(in the rows, 128 means zero)
These are runs of 8 systems, one row a step. Runs of the same system follow the same rule from any start.
k_144, run 1, 8 rows:
[[ 74 106 136 159  94 159 129 103 143  96  97  99 142 163 120 166 111 128
  116  61 146 140]
 [188 134 106  98 127 131 122 135 140 147 205 120  95 121  79 100 174 131
  127 144 106 142]
 [132 106 117 133 156  99 139 115  84 136  66 161 160 114 181 127  83 106
  149 173 130 111]
 [ 84 167 157 129  76 160 144 132 149  91 133  90 128 133 134 151 159 134
  110  56 155 149]
 [173 130 119 115 164 104 101 175 162 170 163 149  98 122  84 107 128 159
  122 172  98 126]
 [ 97  91 117 149 127 134 121  59  94 126  72 140 148 139 152 137  66 108
  142 129 137  97]
 [119 145 149 108 103 163 138 131 121  86 184  88 127 132 109 122 211 122
  111  97 135 159]
 [184 117  98 127 175  83 135 191 151 166 111 168 137 126 133 117 101 129
  141 171 108 136]]
k_279, run 2, 8 rows:
[[203 113  87  99 144 103 175 137 159 131 153 160 141 155 109 100 111  93
  156 101 144 119]
 [ 86 177 136 140  67 151 110  67 104 136 106  92 115  85 176 141 126 132
  119 130 124 121]
 [133  87 163 122 172 125 107 200 106 109 151 143 122 137  84 152 157 144
  116 172 141 146]
 [131 164  95 127 146 111 165 101 176 148 119 164 165 151 144  75  88 109
  141  86 121  92]
 [112 116 127 153  67 149  85 108 119 140 110  75  78 101 134 185 124 154
  115 137 111 161]
 [168  84 141  84 172 123 146 145 100  87 176 159 143 146  87 104 158 106
  143 141 159 111]
 [ 78 192 109 164 119 128 141 101 139 160  84 133 176 123 186  98 115 117
  119 118 101 130]
 [163 108 136 135 100 127 101 189 143 139 138 106  71 114  95 195 126 158
  124 142 139 162]]
k_33, run 3:
[[142  82  99 108 125 127 126  31  94 113 118 123 131 124 141 100 102 100
  149 136 117  93]
 [ 91 158 140 140 100 152 124 133  97 110 120  74 139  99 171 141 199 130
  102 147 105 184]
 [184 141 128  85 167  92 165 191 167 112 158 149 139 132 123  93 152 120
  134 123 135 128]
 [161 107 107 101 101  99 109  78 163 140 100  99  76 103 147 131  64 147
  146 127 106  98]
 [ 83  93 181 122 135 148  89 125  62  88 124 105 119 110 127 157 162 146
  112 175 138 131]
 [138  97  96 118 182 115 158 130 144 103 144 127 183 169 124  70 169 103
  126 116  88 155]
 [206 140  83 122  70 118 140 120 139 160 132  97  79  90 151 157 123 117
  141 130 118 162]
 [118 148 187  76 129 122 123 120  95  85 135 133 113  84 149 125 133 135
  132 153 175  71]]
k_985, run 4:
[[ 73 192 167 126 156 112 127 162 136 127  97 148 161 102 179 104 130 147
  113 150 128 102]
 [136 129 138 124 130 105  91 171 205 156 123 122  75 124  95 138  83 186
  118 126 111 111]
 [165  44 126  96 156 131 125 108 120  88 175 131 118 164  60 116 140 118
  139 121 141 114]
 [126 115  97 116 127 120 172  82 136  88 105  99 178 141 180  88 147  89
  135  88 106 144]
 [145 183 123 134 103 116 137 177 126 146 115  96 119  79 186 147 170 134
  113 157 103 182]
 [138 165 173  91 143 116 108 154 117 138 150 168  95  87 114 126 108 151
  133 174 166  66]
 [ 85  75 146 118 149 117  89  93 172 100 108 109 115 153 102 112  86 168
  120 110 106  83]
 [141  81 104 135 156 126 147 163 162 102 147 107 159 178  95 116 170 122
  115  93  99 185]]
k_876, run 5 (8 x 22):
[[131  52 122 115 155 134 127 104  81  72 137 103 155 150 119 116 179 105
  128 144 109 157]
 [177 156 108  82 123 100 187 118 153 100 124 126 151 112 180  90 135  93
  149  94 139 118]
 [155 177 143 110  84 114 109 150 141 157 118 106  69  59 163 159 112 159
  127 162 130 120]
 [ 72  88 189 117 148 133  84 138 130  84 116 122 103 137  96 152 111 174
  114 134 147  90]
 [112  80  99 128 156 118 130 103 190 108 125  98 151 178 107  84 127 138
  119  84  72 139]
 [222  92  77 106 129 106 145 121 103 142 148 122 110 110 132 123 140  98
  150 163 112 157]
 [132 147 158  90  96 131 135  84  78  94 119 122 112  80 173 135 123 110
  145 141 177  85]
 [ 75 171 171 115 123 118 119 166 180  99 106  79 123 107 161 126 152 175
   99 110 108 136]]
k_371, run 6 (8 x 22):
[[143  99 146 107 150 142 123 165 120  91 183 105 126 140  82 122 204 134
  110 137 125 162]
 [180 153  75 131 135  99 173 135 123 159 102 151 160 115 187 106 119  85
  150 142 113 149]
 [122 128 163 103  88 114  98 113 146 108  91  89  70  80 154 165  87 167
  132 133 143  97]
 [110 134 164 102 181 135 105 146 124 110 188 146 136 137  82  78 178 148
  109 161 117 108]
 [143 129  82 147 149  96 171 162 177 137  84 124 175 150 171 113 116 113
  129 101  91 170]
 [183  72 130  95  90 116 112 111 117 105 121  96  63  98 126 174  99 134
  149 137 153 119]
 [100 159 150  93 152 136 118  86  93 113 164 136 148 106 136  63 171 124
  121 163 113  93]
 [104 161 134 153 135 111 145 207 174 128  82 108 155 128 173 148 140 146
  108 114 107 173]]
k_876, run 7 (8 x 22):
[[188 102  62 152 106 127 146 112  95 163 114 116 131 125 147 144 133  89
  143 149 101 188]
 [141 162 158  94 104 152 149 114  65 100 162 145 124  98 134 140 159  97
  141 136 192 103]
 [ 60 203 158 137 134 118 121 151 169 134  91 124 149 107 177 110 119 162
  106 120 108 112]
 [139  97 124 158 130 125 109 198 167 152 118 131 104 155  77 180 101 159
  121 119 129 160]
 [129  87 106 129 141 152 109  56 103 138 173 158 128 163  63  93 113 112
  139 124 128  90]
 [117 131  95 145 131 136 145  96  81 127 104 105 175 117 191 107 171  94
  125 156  86 178]
 [170 169 146 107 109 120 176 193 126 108 133 141 130 111 149 162 144 106
  141 104 194 142]
 [ 96 192 150 128 113 132  96 120 170 170 133 145  97 105 117 116  86 169
  119 129 130  70]]
k_371, run 8 (8 x 22):
[[115  91 111 145 104 121 101 115 148 125  84  57 104 116 157 152 128 154
  111 132  73 172]
 [157  95 160  86 158 125 144 146  71  82 153 160 135 122 111 130 147 105
  143 157 182 105]
 [127 212 106 117 100 122 152 116 178 155 130 107 138 105 174  85 142 129
  119 102  92 136]
 [127  83 148 143 142 112  79 177 119 136  92 117  94 111 121 181 106 168
  120 184 113 145]
 [152 125 136  77 164 109 158 112 148  96 166 166 145 149 102  71 124 110
  146 101 157  71]
 [113 131  95 145 101 129 119 111 158 132 104  57 130 117 169 119 155 142
  108 119  61 187]
 [164  84 155 111 150 118 131 170  68 101 116 153 118 110 130 168 123 113
  145 177 176 124]
 [136 204 124  93 109 121 150 102 178 139 156 128 124 106 150  71 130 128
  132  95 121  91]]
k_144, run 9:
[[180 135 124  75  78 133 138  71 115 111 169 106  79  89 131 124 139 111
  148 119 152 102]
 [107 137 168  96 186  95 128 169 124  92 106 138 158 107 169  94 147 144
  120 173 118 106]
 [101  99 128 153 120 119 129 156 194 112  82 100 129 162 124 165  91 152
  118  65 123 148]
 [182 109 107  90 101 130 103  78 144 140 181 103  67 112  88 113 129 140
  136 132 108 113]
 [123  91 146  96 175 107 130 108  74  87 104 141 155 111 165 104 130 110
  143 181 132  99]
 [107 128 138 130 117 124 166 166 177  75 104  91 156 152 152 143 146 130
  116  55 134 166]
 [189 135 103 104 110 103 109 145 182 166 150 108  67  98 112 129 110 159
  131 144  98 132]
 [110 101 155 102 138 117 104  71  88 103  98 140 120 105 147 123  84 131
  142 162 146  60]]
k_366, run 10, 8 rows:
[[155  85  78 133 149 100 173 112 158 115  88 129 174 163 152 109  96  92
  146  88 109 144]
 [139 141 101 136  80 159 102  79  95 156 157  82  98  96 132 127 174 127
  119 157  87 167]
 [119 151 175 105 152 137 133 145  68 107 143 178 146 110 129 127 141 111
  132 162 189  87]
 [100 172 135 128 116 112 156 156 214 112  98 108 147 140 159 119 109 146
  117  58 123 127]
 [155 104  99 167 101 144  88 129 125 190 132 134  80 129  79 175  94 142
  129 149 119 146]
 [121  65 127 107 157 132 135  59  74  83 119 141 161 146 129 100 119  96
  145 139 141  94]
 [ 85 178 126 143 129 141 136 148 141 126 134  91 164 124 156 102 198 135
   97 123  84 179]
 [194 175 119 127 108 122 147 177 118 177 148 176 102  98 119 158 110 112
  148 150 174 124]]
k_102, run 11, 8 rows:
[[101 173 132 164 131 133  94 152  90 192 104 147 131  91 154 144 127 143
  114 202 106 141]
 [118 168 146 110 121 111 145 148 209 126 120 147 118 135 125 122  76 148
  131  66 156  76]
 [129  95 104 115 123 150 102  66 137 124 180  93 114 149  80  88 163 134
  116 122  82 136]
 [144  64 131 145 169 125 123 162  73 125 115 174 144 149 100 161 111 110
  140 168 157 136]
 [132 158 124 118  84 130 181 121 129  92  96 104 150 112 194 143 140  95
  137  76 158 150]
 [116 185 117 147 114 136  94 143 132 190 143 111 110  91 136 118 159 156
  107 181  72 157]
 [139 127 139 112 153 103 119 135 173 148 124 179 111 138  96 120  50 146
  144 118 155  58]
 [100  86 125 116 106 160 127  58 127  79 152  87 134 164  99 112 156 118
  124  77 121 130]]
k_366, run 12, 8 rows:
[[128 157 115 115 105 154 146  44  86 133 155 151 146 121 133  94 129  87
  145 118 152  86]
 [ 46 197 155 165 112 149 116 139 118 144  93 129 155 113 171 140 134 144
  104 130 129 136]
 [143 143 109 167 102 147 154 156 134 159 128 169 139 159  95 175  96 101
  140  79 180 143]
 [106 131  95 148 109 140 115  33 131 158 111 133 136 138 133 103  80 117
  138 110 106  95]
 [ 71 126 132 175 123 167 116 117  55 132 104 124 161 131 144 158 160 112
  113 157 128 166]
 [140 180 108 134 117 151 180 128 122 139 161 168 172 150 122 110 147  81
  137  81 163 128]
 [104 200 116 152  81 131 116  97 141 184  93 126 113  91 171 133  83 138
  128 132 118 109]
 [ 90 104 151 168 100 165 118 120  78 121 107 141 131 144 105 196 104 115
  127 108 183 131]]
k_985, run 13 (8 x 22):
[[155 108 106 154 113 131 151 161 164 142 122 154 129 171  84 170  83 116
  138  66 171 138]
 [152 121  92 133  76 173 125  51  88 143 174 109 112 127 101 129 155  95
  135 116 130 145]
 [ 95 138 117 165 143 139 137 114  54 141  87 153 182 123 177 132 133  96
  129 169 129 145]
 [ 94 201 149 165  90 140 124 170 159 165 106 138 119 117 134 171  98 151
  118  99 157 127]
 [134 111 122 146 128 154  79 106 111 180 175 155  91 137  48 136 109 146
  125 157 124 109]
 [114  61 107 148 147 137 143  89  97 105 100 156 171 175 114 135  94  89
  145 102 150 121]
 [109 170  98 167  72 160 153 120 136 143 124  95 147 139 147 149 156 108
  116  76 118 189]
 [155 177 109 149 119 142 117 138  69 198 148 169 119  94 129 141 136 113
  135 192 135 142]]
k_279, run 14, 8 rows:
[[113 135 119 115 169 128 131  99  83 118 141 129 172 119 159  66 183 108
  123 176  87 134]
 [136 152 124 158 121 105 157 203 147 146  69 135 144 118 177 175 102 128
  127 125 140 163]
 [154 154 152  78 103 120 120 132 189 119 172 114  69 109  95 120 119 161
  129  95 144  84]
 [ 96  81 129 124 164 121  88  67  89 121 106 128 138 121 139  96 109 135
  128 188  89  94]
 [116  87 121 147 141 123 162 167 147  86  89 110 171 170 142 156 137 113
  123  79 135 178]
 [178 182 100  95  94 126 147 122 167 144 174  99 104  98 138  96 168 125
  127 112 105 148]
 [133 127 152 113 127 111 103 121  68 136  96 140 107  73 167 151 101 131
  138 203 146  98]
 [ 71 119 174 126 169 122 134 174 174  78 113 137 158 167 110 123 119 153
  111  82 146 106]]
k_102, run 15, 8 rows:
[[102 193 118 156  73 144 149 116 164 151 102 128 133 129 151 150  94 124
  130  63 153 126]
 [133 162 100 150 110 158 103 116 148 187 193 134 110 139  66 109 151 139
  115 125  98 143]
 [156  80  98 148 146 130 130 108 110 156 130 186 138 167  76 137  69  99
  153 122 158 101]
 [114 124 115 156  72 172 152  96  98 110 126 108 144 149 126 169 146  93
  129  73 162 168]
 [147 186 100 167 123 144 140 166 102 194 148 157 145 120 128 135 162 109
  121 157 120 178]
 [148 161  93 149  99 116 138 111 166 186 100 156 114 124 135 140  48 123
  147 103 141  99]
 [ 97 141 132 149  81 181 101  79 127 144 176 117 102 145  67 137 136 136
  115  93 137 121]
 [135 106  99 159 168 147 143 145 102 157 160 190 175 180  73 115 135  95
  133 130 139 144]]
k_33, run 16, 8 rows:
[[ 84 159 156 106 144 128 112 120 197 120 158 132 125 145  96  81 117 166
  112  90 114  74]
 [125  99 107 176 149 116  88 157 122 185  89 145 123 131 116 161  86 152
  126 182  95 150]
 [127  81 135 133 112 158 154 111  90  82 133 139 147 165 100 164 129  89
  142  80 191 131]
 [108 193 102 142 108 158 125  77 128 173 173 127 143 126 116  77 159 121
  115 122  96 129]
 [139 178 134 145 127 106 147 199 131 159  81 152 138  99 180 163 106 128
  133 149 149 145]
 [113 111 162 103 126 131 128 126 188  87 139 126 110 156  86 132  92 148
  127  61 164  80]
 [ 95 113 113 166 145 147  68  95 102 186 136 143 120 135  87 119 117 151
  113 186  81 126]
 [124 105 117 161 132 139 168 149  78 109  97 151 181 154 150 165 135  79
  135 114 167 167]]

Which system made each of these runs?
run 17 (2 x 22):
[[108 134 137 100  97 140 136  40 104  91 119 116 133 112 161 110 109 103
  142 106 151  78]
 [ 45 170 158 175 128 163 103 160 124 143 125 125 151 141 116 144 162 155
   90 129 118 157]]
 : k_366
run 18 (2 x 22):
[[157  70 123  77 164  98 162 122 155  57 127 105 150 151 140  91 140 113
  138  98 122 121]
 [196 142  99  80 101  95 140 105 163 133 124  94  90  80 173 111 113 129
  147 134 107 123]]
 : k_876
run 19 (2 x 22):
[[125 175 110 169  98 123 137 185 153 167  91 104 131 108 171 165 132 138
  115 129 104 193]
 [137 120 158 130 136 147 114 157 113 141 171 182 107 145  49 156 111 134
  132 128 188  96]]
 : k_876
run 20, 2 rows:
[[166 162 127  91 126  98 181 137 115 105 102 139 146  92 199 120 124  94
  151 129 163 113]
 [ 74 169 135 145 103 132  86 105 149 150  98  81 111  96 166 122 129 170
  102 145  72 135]]
 : k_102
run 21 (2 x 22):
[[ 98 160  94 164 109 140 145  72  93 155  83 148 171 126 182 119 102  90
  137 122 126 126]
 [ 89 176 124 172  69 178 134 105  86 150 128 124 143 128 137 163 150 105
  118 102 155 160]]
 : k_366
run 22:
[[164 158 106 126  94 141 190 129 104 119 131 144 155 127 157 147 139  72
  149  85 183 148]
 [111 230 149 130  99 140 116 149 131 175 149 140 108  84 141 122 140 148
  114 149 137 110]]
 : k_876
run 23, 2 rows:
[[165 145 138  97 148 115 153 190 182 117 181 144 122 148  85 107 155 136
  124  94 144 130]
 [186  93  96  77 121 103 129  61 132 115 134 101  99 102 148  94 109 117
  151 139 102 104]]
 : k_985
run 24 (2 x 22):
[[157 112  97 153 132 140  92 142 107 184 167 124 106 125  89 129 157 139
  115 187  79 174]
 [159 121 118 125 121 128 167 113  95 123 112 179 149 135 135 146  81  77
  161 105 197  94]]
 : k_279
run 25:
[[177  93  99  92 160 107 153  98 162 118 156 154 139 162  92  77 102 108
  151  99 129  88]
 [105 102 108 132 101 137 121  72 119 103  98  54 131 117 174 124 153 127
  117 122  78 166]]
 : k_371
run 26 (2 x 22):
[[129 125  98 127 135 106 153 109 114 111  76  96 168 111 212 106 146 103
  129 148  83 163]
 [125 159 161 129 107 114  93 184 151 146 105 105  75  81 145 172 115 180
  114 161 125 132]]
 : k_102
run 27, 2 rows:
[[ 92 142 126 170 159 125  90 162 172 187 120 156 130 151  88 125  92 168
  108 146  95 124]
 [178  90 118  91 114 126 151 110 169  98 162 130 104 156  78 129 104 113
  148  66 166 101]]
 : k_102
run 28 (2 x 22):
[[ 87 146 187 104 100 159  92 114 132 101 166 105  84 113  88 143 140 168
  110 112 155  91]
 [117  80 108 140 199 119 104 116 107 144 129 160 165 161 102  78 129 125
  123 180  80 124]]
 : k_279
run 29 (2 x 22):
[[144 127 125 117 176 105 102 132 152 169 145 184 116 133  89  92  83 150
  133 164 116  71]
 [ 95  76 117 166 108 136 115  94 103 120  60 109 137 140 152 174  84 121
  131 119 129 142]]
 : k_33
run 30:
[[134 104 149  76 166 113  98  91 130 114 165 136 108 118  97  74 124 148
  131 167 113  63]
 [111 106 153 119 166  96 126 192 147  85  85  98 146 124 169 133 153 152
  110 151 102 161]]
 : k_366
run 31, 2 rows:
[[ 71  71 152 155 167 124  84 127 100 117  76 135 142 141 130 145  97 151
  119 166 114 116]
 [136  92 102 127 113 143 159 113 166  91 148 100 148 181 100 125 151 107
  126  49 127 161]]
 : k_876
run 32, 2 rows:
[[ 85  79 117 154 127 160  84  62 128 136 140 117 124 170  69 123 112 143
  118 115 102 118]
 [152  77  82 156 126 152 147 107  76 128 142 129 161 166 105 136 160  79
  136 123 124 185]]
 : k_279
run 33 (2 x 22):
[[ 57 167 133 159 131 120 123 136 178 130  74 102 162 131 176 114 116 155
  104 103  88 139]
 [199  82 111 102 122 102 113 165 167 127 146  98  71 118 101 150 125 150
  133 136 111 157]]
 : k_279
run 34 (2 x 22):
[[ 90 177 127 111 136 132 145  99 171 110 146 107 163 134 153  58 168 128
  109  88  90 121]
 [168 145 118 136 126  97 115 205 163 172 111 124  94  97 142 162 114 158
  123 165 107 162]]
 : k_33
run 35, 2 rows:
[[140 115 157 115 116 113 149 205 171  84 106 105 113 131 135 181 127 144
  125  84 165 153]
 [143 137 127  97 137 118 100 102 184 151 173 139  90 129  75  89  98 161
  131 123 113  72]]
 : k_876
run 36 (2 x 22):
[[108 169 110 147 115 173 119  73  99 168 186 154 148 143  86  93 156 107
  122 125 125 119]
 [ 97 183 133 154 135 118 146 134  97 151  73 161 169 104 195 130 102 110
  131 153 140 118]]
 : k_366
run 37, 2 rows:
[[ 97 149 136 140  59 179 131  81 121 112 148  94 116 135 113 156 153 118
  119  68 153 143]
 [119 160 138 125 188 116 120 178 135 147 156 151 158 127 121  79 173 142
  109 175  92 139]]
 : k_876
run 38 (2 x 22):
[[100 147 173  86 149 141 123 130 132  79 184 115 135 129 105  84 193 142
  111 122 126 109]
 [144 125 104 130 162  77 142 158 177 147  66 135 151 129 179 108  77 137
  134 140  93 126]]
 : k_876
